In the data rows, 128 means zero.
Here are some points, each followed by its number:
[143, 98, 110, 127, 160, 146, 186, 146] 0
[144, 131, 114, 110, 118, 131, 141, 126] 1
[116, 137, 110, 151, 191, 42, 80, 116] 2
[92, 167, 133, 180, 129, 122, 96, 116] 3
[157, 87, 121, 88, 142, 148, 134, 179] 4
[127, 130, 158, 171, 105, 124, 120, 110] 5
[173, 98, 131, 216, 124, 206, 182, 110] 6
[118, 136, 38, 206, 42, 113, 152, 44] 7
[152, 173, 123, 181, 123, 102, 123, 80] 8
[98, 33, 156, 0, 131, 125, 161, 228] 9
[176, 118, 171, 146, 161, 125, 138, 156] 10
[117, 122, 108, 76, 135, 99, 140, 143] 11
[146, 160, 91, 200, 162, 28, 85, 143] 12
[112, 126, 123, 108, 119, 120, 117, 150] 13
[136, 115, 131, 143, 114, 142, 117, 91] 14
[115, 101, 110, 99, 112, 121, 132, 170] 15
[114, 143, 119, 139, 136, 95, 107, 129] 16
[158, 98, 117, 102, 133, 136, 148, 133] 17
[99, 128, 123, 108, 111, 151, 131, 122] 18
[118, 139, 129, 112, 122, 130, 155, 113] 19
[93, 58, 165, 144, 70, 187, 193, 194] 20
[123, 140, 145, 148, 134, 127, 114, 129] 21
[142, 162, 144, 186, 122, 158, 123, 129] 22
[217, 88, 192, 100, 155, 146, 127, 50] 23
[131, 123, 148, 156, 151, 128, 139, 56] 24
[89, 132, 171, 101, 119, 53, 120, 160] 25
[162, 85, 158, 137, 160, 101, 139, 129] 26
[136, 120, 132, 135, 115, 154, 126, 76] 27
[130, 169, 98, 88, 141, 127, 129, 152] 28
[142, 116, 195, 135, 116, 101, 118, 174] 29
[101, 150, 125, 134, 115, 142, 111, 119] 30
[130, 97, 140, 85, 121, 114, 152, 153] 31
[146, 106, 135, 112, 144, 130, 136, 134] 32
[152, 137, 119, 153, 129, 140, 113, 98] 33
[205, 76, 149, 140, 74, 136, 82, 111] 34
[103, 140, 140, 103, 114, 163, 101, 99] 35
[156, 115, 117, 174, 106, 111, 170, 133] 36
[136, 114, 137, 114, 145, 123, 111, 97] 37
[195, 120, 141, 101, 127, 118, 142, 144] 38
[115, 132, 88, 166, 107, 75, 167, 133] 39
[176, 136, 125, 147, 161, 127, 131, 104] 40
[173, 122, 130, 130, 147, 52, 129, 168] 41
[103, 127, 102, 89, 29, 135, 184, 100] 42
New points follow, each followed by the numbers of its three nearest points above by angle, seen from the average point of the numbered points, nearest first.
[172, 92, 141, 120, 163, 134, 137, 106] 23 32 26
[151, 114, 120, 129, 116, 181, 130, 156] 4 20 6
[78, 138, 91, 120, 101, 227, 119, 96] 18 35 30
[124, 139, 113, 112, 185, 131, 124, 120] 28 37 2
[135, 130, 167, 125, 196, 100, 79, 30] 37 24 23
[131, 135, 141, 123, 127, 112, 116, 143] 25 13 29
[94, 80, 139, 164, 117, 186, 94, 36] 14 27 24
[119, 141, 128, 159, 119, 156, 98, 65] 14 27 33
[143, 123, 156, 140, 125, 120, 132, 142] 29 10 26
[142, 98, 123, 110, 128, 140, 128, 125] 17 32 4
[114, 107, 168, 123, 140, 123, 137, 157] 29 9 25
[100, 132, 157, 114, 141, 86, 120, 150] 25 16 13
[93, 12, 98, 31, 142, 137, 134, 129] 9 31 17
[141, 122, 77, 152, 127, 60, 72, 112] 12 2 16
[133, 125, 108, 142, 136, 116, 120, 133] 12 16 2
[111, 140, 121, 153, 136, 94, 127, 128] 16 12 2
[155, 134, 107, 136, 150, 156, 79, 114] 33 40 37
[120, 106, 132, 132, 116, 118, 126, 130] 15 13 20
[151, 158, 95, 167, 80, 114, 124, 141] 7 39 8
[150, 140, 91, 124, 137, 141, 126, 107] 33 1 40
[122, 107, 152, 67, 233, 90, 134, 155] 32 11 26
[152, 129, 140, 148, 131, 133, 130, 122] 22 40 33
[128, 123, 108, 130, 111, 134, 116, 122] 30 18 7
[120, 150, 136, 105, 139, 149, 132, 123] 35 19 18
[128, 129, 126, 142, 115, 160, 110, 132] 30 22 35
[124, 127, 134, 140, 115, 145, 111, 122] 30 35 14
[11, 148, 119, 81, 125, 83, 139, 214] 13 25 15
[131, 148, 125, 178, 100, 123, 137, 136] 22 5 3
[89, 184, 152, 178, 152, 154, 107, 147] 21 3 22
[154, 143, 79, 175, 108, 145, 116, 95] 33 7 8
[126, 128, 135, 113, 159, 103, 135, 146] 11 25 41
